These are runs of 6 systems, one row a step. Runs of the same system follow the same rule from any start.
trace 1, Dobo (9 x 20):
[[ 14 -15  -6  -2  10  14  12 -23  41  -5  10   9  26 -46  34  -6   2 -13
   38 -16]
 [ -1   8 -10  -1  12  29 -30  -5 -40  34  43  14   4   1  24  18   8  -8
  -20  29]
 [  9  18  -4 -33 -36 -14 -26  21  16 -27  11  11 -45  19 -18 -26   3 -14
   -4   5]
 [-20 -13  -7  18  -4  12  22 -13  56 -13  19  -1  -5 -34  31 -14   7  -5
   23 -28]
 [ -8   8  -3  28   0  35 -23 -23 -16  31  38  -3   0  24  22  36   3  16
  -18  19]
 [  9  36 -11  -7 -49 -11 -35   1   5 -24 -12   6 -34  23 -37   3 -10 -16
    5   0]
 [-40   2 -18  25 -10   7  39  -1  29 -17   3  -5   3 -44  -3  -6  -2 -16
   27 -26]
 [-19   5   2  29   7  33  14  -1 -29  16  45 -22  22  30  -1  21   3  23
  -20  16]
 [ 37  29  13  -2 -41 -17 -19   4  -4 -37 -13 -18  -3  38 -33   6  -4   0
    4 -16]]
trace 2, ves:
[[ -5  19  -5  -6   4  11 -61  20   5 -41  30   5  13   8 -14   2  11 -23
   -6  33]
 [  3 -33 -52 -34  20  18 -17   4  24   4  32  -8 -16 -16   3 -10   3 -20
   26  -6]
 [ -2 -11 -19 -16  -7  12  24 -15 -14  54  28   8 -44  22  19  -4  -2  16
  -22   4]
 [ 11  35  12   2 -48 -21   9 -21  20 -17  -3  19 -33  37  -8 -13  -1  -7
  -28   8]
 [ -9   9   0  28 -14 -17   2 -22  50 -28 -13   6  -7 -33  23  -5   7 -29
    7 -31]
 [-46 -12   8  44  22  -3  -3  23  -8  11   6 -29 -12 -18  25  13  15  11
  -18 -32]
 [-24   0  -1  14  -2   3 -18  28  -8 -15 -13 -33 -10  44 -48  15  -9  33
   -1   0]
 [ 12   6 -37   7 -13  23  -5 -37  12   2 -19  -2  16   3 -36  32 -23  -5
   37   6]
 [  3  19 -29  12  -3   7  16 -18 -51  28  19   1  17 -23   8  20   2 -43
   -8  -7]]
trace 3, kur, 9 rows:
[[ 21  24 -20 -18 -47  -1 -18   2 -26  14 -10   0 -41  21 -31  11 -15  -4
   15 -15]
 [-29  18 -18  -3 -35  -3  63  -3   5   3 -10  16 -17 -20 -27 -17 -16  -9
   16  -5]
 [-26  24   7  46 -14  11  33   3  -4 -23  33 -16  35 -25  11   4  12 -17
   -1 -18]
 [ 17  25  31  20 -25  -1 -49  27 -12 -28   7 -16   5 -16  15  11  12  -5
   16 -33]
 [ 13  -2  26 -28 -26   5  -6  27  -7  17 -25  13 -26 -16  -2 -10 -17  38
   43 -16]
 [ -9   6  14 -17  -8  28  51   5 -19  18  12  29  29 -16  -6 -12 -15  24
   20  35]
 [  0  18  -3  -6   9  17 -15   5  -3 -28  42  17  45 -30  10  -9  12 -37
    5  28]
 [ 18 -15  -7 -25   9  -2 -44  26   9  -6  31  -5 -23 -23  36 -16  20 -21
    9 -26]
 [ 27 -15  20 -36 -10  -4  27  13  -9  24  19   2 -31  23  21 -29   3  30
  -10 -10]]
trace 4, tel:
[[-15  27  32  13  -6  11 -46  38 -27 -17   1  15  19 -37   4   7   5  -3
   17  10]
 [-12 -10   0 -32  -1  -1 -18  58 -22   7   4   0 -31 -32  -2 -21   2   4
   26 -19]
 [ 33 -24  -5 -53   1  21  17  13  -7  21  41   4  -5   2  16 -23   1  16
   24   2]
 [ 48   8  10 -32   2   8 -25 -20  12 -10  29  29  19   7  28 -13  11 -17
   -6  32]
 [ -4   9   4  -2   5 -21 -36 -11  29  -8  -3  35 -25 -27  38 -15  15 -37
  -21   6]
 [-35 -16   2   4   7  -6  12   3  24  25  10   9 -55   0  34 -18   9  13
  -31  -8]
 [ -1 -20   7  -7   4  15   0 -16  30  13   9   2 -25  55  -1   1  -6  48
  -16  28]
 [ 14   1 -22   8  -3  14 -45 -46  32   2 -20  10  -6  25 -13  32 -15   4
   10  22]
 [-19  17 -49  28  -8  -2 -18 -31 -12  22  -6  -4 -27  -4  -8  34  -6 -38
  -14 -12]]
trace 5, ramin:
[[ 20  49  22  -9 -34  -4 -33  11 -29 -24   4  28  13  -4  -9  -1   0 -23
   -1  23]
 [-24   1  -6 -20   4  -5 -14  27  22 -17  10  27 -14 -54  14 -30  11 -31
   13   1]
 [ -3 -21  -3 -13  17  22  10   7  10  14  67  -4  -9   9  42 -19  19   8
  -18   4]
 [ 46  19  13  -7 -32  -3 -20 -25  26 -25  24   1  -8  50   7  -5   6  -1
  -17   7]
 [  3  21 -14   7 -31  -6 -24 -37  35   4 -21  35 -32 -25  15   7  -7 -29
   12  -5]
 [-52   7 -17  19   1   6  16  -4 -14  37  23  17 -34 -12  21   2   5 -10
  -36  11]
 [-31   6  -1   8 -11  -3  11  17  21 -31  23 -16 -22  50 -28 -14   5  14
  -30  14]
 [  3  -7 -34  12 -20  14 -15 -19  48 -19   0 -25 -19  12 -18  15 -11   2
   35 -30]
 [  4  13 -35  16 -20  10  11 -23 -41  44   7 -13 -19  -3   1  30  -8 -17
    1 -30]]
trace 6, Tis, 9 rows:
[[-14  14  18  18 -36 -15  45  14  -7  -1  16 -19 -33  16   6 -16   6  10
  -23 -38]
 [  7  31  53  17 -36  -3  15  15  -2 -37 -11  -2  25  18 -20  -5  -6  29
    6   3]
 [ -6  23  24  34 -18  20 -13  -1  -8  -3 -19   6  30 -41   6  26 -12  10
   42 -12]
 [-30  17  -3   9 -15  19 -17  23 -48  41  11  12 -27 -30  10  15  -3   5
    6  -6]
 [-14  12 -13 -31 -22  19 -10  48 -24  -9  34  -6 -19  12 -35 -14  -4   9
   16  14]
 [ 19   5 -20  -6 -19  31  12   3  13 -30  53 -23  31  -3 -12  -4   2 -10
   38 -15]
 [ 33  24   7  11 -27   1   0 -16 -10   0  40  -1   4 -18  44  -1  19 -32
   -4 -30]
 [ 13  21  34 -21 -36 -24  -8  22   8 -12  -6  26 -36 -16  20 -32   7  -4
    0 -16]
 [-18  -6  32  -6 -17  19  24  16  42 -12   5  17  -5 -13   8 -24  -8  45
   32   7]]
trace 7, Dobo, 9 rows:
[[ 16  -1 -34 -36 -15  31  24  -8  12 -12  43   0  15  19 -27 -13  -7  -3
   26  22]
 [ 32  14 -18   1  -7   4   6 -21  10 -29  47 -12  32  -2  14  -6  18 -46
   -3  -9]
 [  7  24   7  19 -19 -10 -12  10 -29   2  38 -11 -14 -12  37  -1  24 -32
  -26 -34]
 [-13  22  37  12 -46  -6   7  18   2   6  11  11 -47  -1  23 -15   4  23
   -9 -20]
 [-18  12  38  24 -26  24  -1 -12  42  -9  -6  22  -3  -4  11   5 -11  42
   22  11]
 [-13  13  -4  23  -2  38 -47  -5   5 -11  -3   5  26  -8 -17  35 -14  13
   33  24]
 [ -9   9 -43 -17 -13  22 -21  27 -26  -9  16 -16   2  -6 -49  11 -11 -15
   36  -2]
 [  7  -1 -31 -21 -17  15  55   9  -6  -9  45 -22  10   0 -17 -19  -1 -14
   21 -20]
 [ 35  16  17  12 -19   5  36 -21  -8 -11  47 -13  31  15  28  -5  14 -10
  -16 -10]]
trace 8, ves, 9 rows:
[[ 20 -33   5 -36  32 -33   2   7  -5  24 -49   9 -22  -3   7 -14  -4   6
   -5  -9]
 [-25   1  28   1  15  -9  21 -15   7  15 -35  44   3   1   3  -7 -10  21
  -24  49]
 [ -2   6  15  20  24  -4 -13 -18  30 -41  15   8  43  13   8  -2  15 -18
  -30  36]
 [ 16 -41 -23 -10  55 -15 -28   2  17 -13   8 -30  11   2  15  -3  19 -21
  -10 -17]
 [ -5 -39 -16 -24  40 -16   6   1 -13  42 -27  -4 -28  22  -3   1  -7  19
  -20   5]
 [ -4  12   4  -3  -2 -11  23 -36  10   5 -28  30  -3  35 -23   0 -14   6
  -32  46]
 [  9   8  -7  21  16 -19  13 -38  31 -33  -1   7  36  -6   9  -2  12 -44
  -23   9]
 [ -4 -33  -6   8  52 -27  12  13  -5  -2   0 -31  11 -10  25  -9  23 -19
  -28 -34]
 [ -8 -32  13  -9  30 -22  21  17  -9  12 -38 -20 -10  35 -21  -4  -8  40
  -17  -1]]
trace 9, Tis:
[[ 22 -36  -9 -48  40  -2 -36  20  -8  17 -12  11  -3 -23  10 -10   1  -4
   21   6]
 [ 14 -38 -28 -47  32  15  24  -7   9  29  24  12  -1   0  12 -22  -1   3
    5  19]
 [ 22 -11  -9 -27  27   1  -2 -25  23 -11  33  17  20  22  18 -17  12 -22
  -29  41]
 [ 22 -20  -9  -8  29 -21 -34 -26  53 -22 -11   9  -4   0  25  -8  12 -27
  -12   1]
 [  1 -33  -1  -1  23 -20   9 -30  43  23 -25   5 -34  11  31  -7   1  13
  -21 -13]
 [ -4 -11  14   2  15 -10  13 -30  22  12 -27  17 -12  47  -4   0  -8  29
  -35  37]
 [-12  -3  -9  22  22  -1 -19 -33  29 -12 -40   7  17  20 -26  27 -13   4
   -6  33]
 [-30 -11 -38  36  28  -7 -15 -26   0  21 -26 -15 -11   1  -7  36  -5 -16
  -18  -9]
 [-17  -6 -26   8  15 -28   9   5 -29  12 -22 -27 -25  38 -32  11  -2  -9
  -42  -9]]
trace 10, tel (9 x 20):
[[  3  22 -13 -16 -39 -17   1  10 -38  28 -15   9 -49 -11  -6  -1  -7 -19
    0 -28]
 [ -3  13 -12 -21 -39  19  60  -3  13  -3  41  10 -11   7 -10 -27  -6   3
   14   4]
 [ 21  14  18  16 -19  21 -20 -10  37 -47  47  -8  25  17  15  -2  12   0
    6   3]
 [ 21  15  27  21 -16 -26 -53   1   6 -14 -23  -6 -25  -5  26  10  10 -10
   -4 -37]
 [ -5   9  11  -3 -35 -10  32  -2 -16  40 -22  16 -49  -9  12  -6 -12  19
    4 -26]
 [ -9  18   7  -7 -38  40  31  -8  10   7  37  20  -1  20 -10  -6 -14  32
   16  34]
 [  7  22  -3  11 -20  24 -62   1  28 -40  27  -1   6  10  -8  15   2  -8
   20  11]
 [ 13   5 -19   6 -16 -18 -41   8  -8   6  -4 -19 -44 -13  14  11   7 -27
    4 -54]
 [ 18   8  -1 -15 -35 -11  52  -9 -21  29  13   0 -36  17   5 -16  -3   4
  -12 -25]]
trace 11, ramin:
[[ 22 -19 -21 -24   0   9 -20   3  30  -2  41  -6 -24 -17  37 -17  16 -18
   18 -30]
 [ 39  13  -1 -19 -24   4  11 -31  -8  30  37  18 -23  22  33  -8   6  -9
  -22   4]
 [ -4  40  13   7 -40 -11  13 -30  30 -20  -2  43 -13   6   1 -13  -2 -18
  -19  27]
 [-55  10  -4  39 -11   9  -6  -6  41  -7  16  11 -27 -26  22   1   7  -7
   -6  -6]
 [-29  -4 -11  20 -10  10 -16  14  -2  12  35 -28 -47  34   6   8   9  19
  -25 -17]
 [ 11  10 -27 -17 -38   3  -9  -6  12  -5   0 -11 -40  44 -43   3 -15   9
   10  -6]
 [-11  17 -52   3 -29  20  22 -31   2  14   3   8  -7 -17 -28  16 -20 -24
   30  -5]
 [-30  22 -17  29 -13  -2  47   5 -35  -1  26 -20  11 -11  -9   3   7 -28
  -20 -20]
 [ -5   4  19   8 -21 -23  44  30   9 -34   0 -33  -7   8 -14 -26   5   8
    2 -44]]
trace 12, kur:
[[ -2  29   1  13 -10  -3  15   1   1 -50   2   0  53 -12 -33  -2   0 -32
   10  13]
 [  8  -7 -11  14   7  -1 -29   5   7  -3  -3 -14   5 -51  27  12   9 -24
   32 -48]
 [  4  -3  29 -10  -2  -7   4  36 -57  36  -4  -8 -22  -3  14  -4   1  25
   -7 -23]
 [  7  12  40 -26  -7 -14  31  17  -2 -26 -21  26  26   4 -24 -29  -7  13
    1  34]
 [  5 -16   0   4  28  20   4 -22  38 -12   6  16  45 -41  27  -1   3  -9
   28  10]
 [  8 -10  -1  -1  27  15 -47  10 -35  32  34  -3  -3  -7  40  16  17  -6
  -16   0]
 [ 13  -4   9 -48   1 -22 -19  30  -5  -8  -6  13 -34  29 -15 -30   2   5
  -19  21]
 [  6 -28  -9 -19  12   2  53 -29  52  -5   1   7   9  10   3 -25  -6  11
    8  10]
 [ 14   4 -10  32  12  17   2 -48  -2  16  35  -4  26  14  36  25  12 -18
  -27   7]]

Which system made each of these runs?
trace 13:
[[-43  -1  -7   8  -8  -6  70   4  -8  23   6   3 -23 -20   5 -19  -2   1
  -13 -14]
 [-15  15  40  12   6  -2  -1  32 -14 -36  21  -7  26  30 -12 -11  12  16
  -32  29]]
 => Tis
trace 14 (2 x 20):
[[-30 -26 -45  -8  28   2 -37   6  16  12 -26  -2 -34  -1 -26  13 -12  -4
    9   7]
 [-14 -30 -61 -15  19   6  28 -20  17  17   3 -13 -17  21 -28   2 -11  -6
   -1   5]]
 => Dobo
trace 15:
[[-17  -2   2   6  24  19 -29  22  11 -30  60  -6  20  -2  22  -9  25 -14
  -17  21]
 [ 43 -18  -4 -32  -4   3 -44  14  21 -16  27 -20 -23  27  11 -11  10   7
   13 -19]]
 => kur
trace 16, 2 rows:
[[  6  26  28 -14 -20  -8  24 -10 -22  13 -41  45   8  -3 -18  -3 -21  13
    1  37]
 [  3  23  26   6   0   4   9  -7  15 -37  16  27  54 -28  15 -13   8 -23
    2  28]]
 => ves
trace 17:
[[-18 -22   2  -7  24   6 -26  15  17  -8 -35  -2  -2  25 -37  10 -16  40
   12  28]
 [  5 -23 -46  -2  25  22 -25 -19  -8  28 -13 -11  10 -13 -14  36 -16  -4
   33  -3]]
 => tel
trace 18 (2 x 20):
[[  9   2 -22  -1 -10   6 -15 -40  -8  53 -28  25 -32  -5  11  28 -18  -1
    6   2]
 [-32  25 -38   2 -23  17  16 -18 -17  21  30  20 -22  14 -19   6  -6 -18
  -23  32]]
 => tel
trace 19:
[[ 41 -23   2 -24   6   5   4 -23  21  20  36  -1 -19  29  42 -14  10  14
  -15  -4]
 [ 33  29  14   3 -32  -2 -11 -52  19   2  -6  35  -6  29  12  10  -7  -5
  -18  26]]
 => ramin
trace 20, 2 rows:
[[  4 -25 -35  24  22   8   5 -24   5  24  21 -33  -3 -10  33  18  12 -16
   -2 -43]
 [ 16  22  17   9 -14 -28 -11   8 -47  10  -9 -11 -24  34  -2  10   7  -5
  -44 -13]]
 => kur
trace 21 (2 x 20):
[[-36  25  33  44 -14 -17  42   4 -13   1 -10   6   7 -28  19  -2   5  -3
  -20 -19]
 [-17   6  34  31   0  -5   0  37   5 -50   1 -35  29   8 -15  -2   8  19
    4 -20]]
 => ves
trace 22 (2 x 20):
[[-17  27  12  13  -8 -13   1 -22  34 -33 -23  42  15 -20  -5  -8  -1 -27
   -9  34]
 [-59 -10  -4  40  15   6 -10  16  22  -1  10 -12 -19 -30  19   5  12   2
   -2 -22]]
 => tel
trace 23, 2 rows:
[[ 27  29 -13   1 -22  -4  -3 -21  -3 -34  16  -7  22  42 -33   9   0 -26
  -16  18]
 [  3  13 -15  27 -11 -26   0 -18  22 -30 -24  -9   7 -32   2   5   3 -46
   10 -40]]
 => Tis
trace 24 (2 x 20):
[[ -1   1  -9  11 -16   9  32  -6 -10   1   3 -34   1  56 -40  15 -13  31
   -4  -1]
 [ 18  34  -5  29 -21  -2  10 -28 -20 -21 -13  -9  43   8 -28  28  -9 -24
    3   0]]
 => Tis
trace 25:
[[ 11 -14 -25  26  25 -10 -27  -2  -9 -10  -3 -42  16 -13   6  24  11 -30
    6 -49]
 [ 16   4   9   0   4 -34  40   5 -56  20 -23 -17   2   7  -3  -2   0  -9
  -30 -27]]
 => tel
trace 26:
[[-31   3   5  27   7 -10   1  44 -23 -24  26 -47  -1  17 -11   0  19   1
  -25 -26]
 [  9 -19 -17  -7  -7   5   2   7  18 -14 -22 -34  -4  23 -45  10 -19  29
   39 -24]]
 => ves
